(in the rows, 100 means zero)
One turn moves every row onto another: examples first, then more rows asked
kol: |  80 |  69 | 111 |  65 |  94 | 123 | 107 | 104 |  97 |  87 |  89 |  85 | 111 | 117 | 108 | 105 | 110 | 104 |  89 | 133 |  99 | 100 |  92 |  91 |  95 |  81 |
mapu: |  96 | 106 | 103 |  80 | 117 |  97 | 111 |  91 |  87 | 103 |  87 | 101 | 119 |  72 |  94 | 123 | 107 |  85 | 136 | 110 |  90 | 107 |  99 | 109 |  83 |  75 |
zovip: | 120 | 112 |  82 | 118 |  98 | 107 |  89 |  95 |  98 |  98 |  86 |  74 |  97 | 118 |  89 | 109 |  73 | 104 |  80 | 111 | 105 | 123 |  86 |  63 |  76 | 102 |
kipab: |  75 | 103 | 115 | 109 | 135 |  91 | 103 | 104 | 104 | 118 |  51 | 103 |  95 | 106 |  78 | 104 |  77 | 103 | 102 |  97 | 101 |  79 | 117 |  98 | 109 |  95 |
Vife: |  89 |  76 |  89 |  77 | 100 | 121 |  92 | 115 | 110 |  95 |  76 | 104 | 120 | 116 | 108 | 105 | 117 | 103 | 111 | 137 | 108 | 103 |  87 | 102 | 121 |  98 |
ved: | 100 |  86 |  95 |  99 |  76 |  70 |  91 | 103 |  99 | 103 |  96 | 109 | 105 | 115 |  88 | 115 |  75 |  87 | 121 | 134 |  99 |  75 | 110 |  93 |  63 | 106 |
vek: | 121 |  78 |  78 | 113 | 100 | 103 | 115 |  80 |  87 | 104 | 115 |  82 | 122 | 110 | 120 | 121 | 102 | 116 | 120 |  95 |  79 | 110 |  96 | 110 |  96 |  96 |
pamal: |  83 |  98 |  89 | 100 |  91 |  72 |  96 |  92 | 108 | 101 | 105 | 110 | 124 | 128 |  77 | 125 | 109 | 106 |  92 |  72 | 110 | 115 | 120 |  83 |  99 |  95 |
leko: | 116 |  82 | 121 | 107 | 112 |  87 | 100 |  85 | 118 | 104 | 114 | 114 |  96 |  90 |  90 | 118 |  77 | 118 | 131 |  82 | 112 |  85 | 122 |  90 | 110 |  97 |
fuvez: |  87 |  80 |  86 | 114 |  88 |  99 | 115 |  82 |  94 | 105 |  98 | 111 | 110 | 102 |  99 |  84 |  62 | 106 |  98 |  95 | 124 | 127 | 105 |  88 |  62 | 122 |
lotuf: |  80 |  82 | 104 | 119 | 100 | 123 | 118 | 106 | 107 |  92 |  86 | 101 | 112 |  90 |  80 | 100 |  86 | 124 |  76 | 100 |  89 | 103 |  82 | 103 | 108 |  81 |
Lamul: |  82 | 116 |  95 | 107 |  95 |  94 |  91 |  84 | 131 | 118 |  65 |  97 | 109 | 123 | 110 |  96 |  65 | 114 |  88 | 107 | 103 |  86 |  99 | 103 |  83 | 125 |
kave: | 116 |  72 | 118 |  99 | 110 |  98 |  79 | 104 |  79 | 123 |  97 |  63 | 115 |  76 | 100 | 107 |  97 |  88 |  97 |  99 | 104 |  94 |  98 |  92 |  94 | 104 |
Kab: | 104 | 104 |  97 |  95 |  87 | 120 |  90 |  88 | 119 |  69 |  95 | 110 | 104 | 108 |  73 |  93 |  78 |  74 | 116 | 111 |  95 | 104 | 114 | 114 |  92 |  93 |
zim: |  88 | 118 | 110 | 100 | 106 | 100 |  94 |  85 |  98 |  81 |  92 |  78 | 103 |  90 |  91 | 123 |  92 |  83 | 109 |  92 | 104 |  75 |  64 | 105 |  75 | 110 |
virov: | 106 |  79 |  84 | 123 | 125 |  85 | 101 |  92 |  84 | 100 |  85 | 114 |  89 | 102 |  99 |  96 | 120 | 112 |  93 |  99 | 110 | 108 |  58 |  87 |  99 | 100 |
pef: |  97 |  89 |  80 |  89 | 124 |  76 |  96 | 103 | 112 | 106 | 121 |  95 |  97 | 128 | 118 | 119 |  98 | 110 | 122 | 108 |  97 | 132 | 115 | 103 |  85 | 121 |
bufol: |  89 | 112 |  99 |  88 |  76 |  79 |  98 | 111 | 109 | 114 |  83 | 100 | 103 | 133 |  93 | 110 |  90 |  96 | 111 | 125 | 100 |  63 | 108 |  80 | 103 | 121 |
tutan: | 101 |  88 |  92 |  88 | 113 |  96 | 119 | 113 |  65 | 122 |  82 |  97 | 105 |  80 | 111 | 111 |  99 |  87 | 115 | 119 |  97 |  94 |  95 | 110 | 114 |  74 |
kasop: |  99 |  79 |  90 | 108 | 106 |  91 |  89 | 134 | 100 | 104 | 120 |  79 |  89 | 100 |  85 |  94 | 108 | 117 | 108 | 114 | 115 |  82 | 121 | 106 |  99 | 108 |
dod: |  98 | 124 |  91 | 101 |  92 | 100 | 109 |  91 | 130 | 113 |  98 |  80 | 115 |  88 | 104 | 125 |  84 | 127 | 126 |  94 | 119 | 113 | 103 | 100 | 126 | 103 |
Samo: | 111 |  89 |  80 |  94 |  94 |  94 | 102 |  83 |  95 |  75 | 112 | 122 |  79 | 128 | 124 |  91 |  95 | 124 | 112 | 103 | 111 | 102 | 122 |  93 |  97 | 116 |
Tak: |  58 | 110 | 108 |  83 | 115 |  97 | 133 |  95 |  95 | 101 | 109 |  80 | 100 | 118 | 108 | 125 |  89 |  95 |  94 | 126 | 108 |  96 |  98 |  96 |  73 | 110 |
vef: |  99 |  92 |  89 |  86 | 115 |  86 |  92 | 112 |  86 | 130 |  89 | 104 | 115 | 106 |  97 |  73 |  89 |  94 |  73 |  98 |  96 | 121 | 119 | 107 |  90 |  94 |
vena: |  94 |  82 |  93 |  94 | 135 | 103 |  81 | 100 | 106 | 130 |  89 |  78 | 116 | 113 | 107 |  89 | 115 | 110 |  93 |  79 | 119 | 116 | 106 |  93 |  78 | 106 |
lobat: |  98 |  64 | 100 | 104 | 118 |  89 |  88 | 100 |  92 |  84 |  79 |  98 |  77 | 111 | 104 | 116 | 108 | 118 |  91 | 111 | 103 | 121 |  73 |  82 |  85 |  78 |
zirav: |  83 | 106 |  82 | 101 |  86 | 122 |  95 | 101 | 100 |  62 |  82 | 112 | 105 |  91 |  73 | 115 |  83 |  93 | 129 | 101 | 111 | 103 | 105 |  93 |  78 |  97 |
vop: | 100 |  90 |  80 | 113 |  96 |  89 | 116 |  97 |  70 | 128 |  75 | 105 | 110 | 111 | 118 | 110 |  95 |  80 |  79 | 111 |  93 |  88 |  98 | 101 | 121 | 107 |
boku: | 107 | 125 | 138 | 108 | 115 |  85 |  99 |  79 | 101 |  97 | 103 |  87 |  97 |  95 |  91 | 117 |  94 |  90 | 112 | 103 |  94 |  85 |  73 |  87 |  96 |  96 |
dav: |  99 |  80 | 113 | 120 |  87 |  95 | 110 |  92 | 100 |  84 |  97 | 106 | 114 |  77 |  76 | 106 |  78 | 124 | 102 |  80 |  95 |  91 | 106 | 112 | 114 |  83 |
fonez: |  68 | 104 | 123 |  88 | 105 |  91 | 118 | 103 |  99 | 123 | 101 |  82 | 119 | 110 | 118 | 126 |  77 | 105 | 116 | 134 | 127 | 114 | 105 |  81 |  94 | 112 |
pufav: | 138 |  93 | 105 |  85 | 121 |  99 |  85 |  87 |  89 |  96 | 100 | 106 |  95 | 126 |  99 |  74 |  83 | 111 | 119 |  97 |  98 | 107 | 125 |  94 |  91 | 101 |
lofu: | 100 | 122 |  93 |  99 | 100 | 113 | 118 | 106 |  79 |  99 |  85 | 108 |  87 |  95 |  85 |  97 |  97 |  95 | 104 | 144 |  91 |  84 | 126 |  91 | 108 |  94 |
duk: |  76 | 102 | 117 |  80 | 124 |  96 |  88 |  87 | 102 | 100 |  91 |  80 | 109 | 116 | 105 | 105 | 122 | 102 | 115 |  80 | 136 | 108 |  97 |  81 |  88 | 120 |
div: |  96 |  83 | 105 |  88 |  79 | 102 | 119 |  94 | 100 |  90 | 102 | 123 | 127 | 116 |  95 |  90 | 113 | 125 | 126 |  85 |  97 |  89 |  97 |  87 | 111 |  90 |
numot: | 106 | 116 |  94 |  75 |  77 |  78 | 103 |  78 |  86 |  88 |  62 | 102 | 108 | 120 | 118 |  99 |  69 | 106 | 113 |  91 | 104 | 102 |  94 | 105 | 115 |  91 |
ruf: |  83 |  79 |  93 | 111 |  89 |  96 |  99 |  91 | 103 |  93 |  81 | 115 | 102 |  98 | 104 | 104 |  75 | 131 | 118 | 102 | 104 | 119 |  91 |  74 |  50 | 107 |
foga: | 113 | 114 |  89 |  83 | 110 | 129 | 103 | 102 | 101 | 125 |  83 |  87 |  86 |  84 | 132 | 100 |  81 | 107 | 100 | 112 | 102 |  94 | 108 |  75 |  99 | 118 |
Nal: | 107 | 133 |  91 | 112 | 107 | 102 |  98 |  84 | 117 | 105 |  78 |  66 | 110 | 111 |  93 | 128 |  67 | 104 | 102 |  92 |  99 | 129 |  99 |  85 | 101 | 109 |
bife: |  72 |  80 |  97 |  92 |  97 | 104 | 119 |  92 |  97 |  72 | 100 | 110 |  78 | 123 | 133 | 105 |  86 | 118 | 110 | 112 | 116 |  94 |  94 | 106 | 116 | 120 |
Nepat: |  88 | 114 |  84 | 121 |  87 |  91 | 106 | 102 | 105 | 112 |  76 |  75 | 115 | 133 |  92 | 109 | 111 | 108 | 111 | 112 | 114 |  84 |  98 |  97 | 132 | 119 |
lonu: | 101 | 100 |  94 | 118 | 109 |  93 | 104 |  86 |  90 |  91 |  75 |  93 |  98 | 104 |  93 | 123 |  75 |  98 |  98 |  72 | 135 | 120 |  87 |  94 | 126 |  76 |

boku goes to Kab
dod goes to leko
Now find these:
Tak goes to zim
lofu goes to Lamul
tutan goes to bufol
zovip goes to lotuf
pamal goes to vek

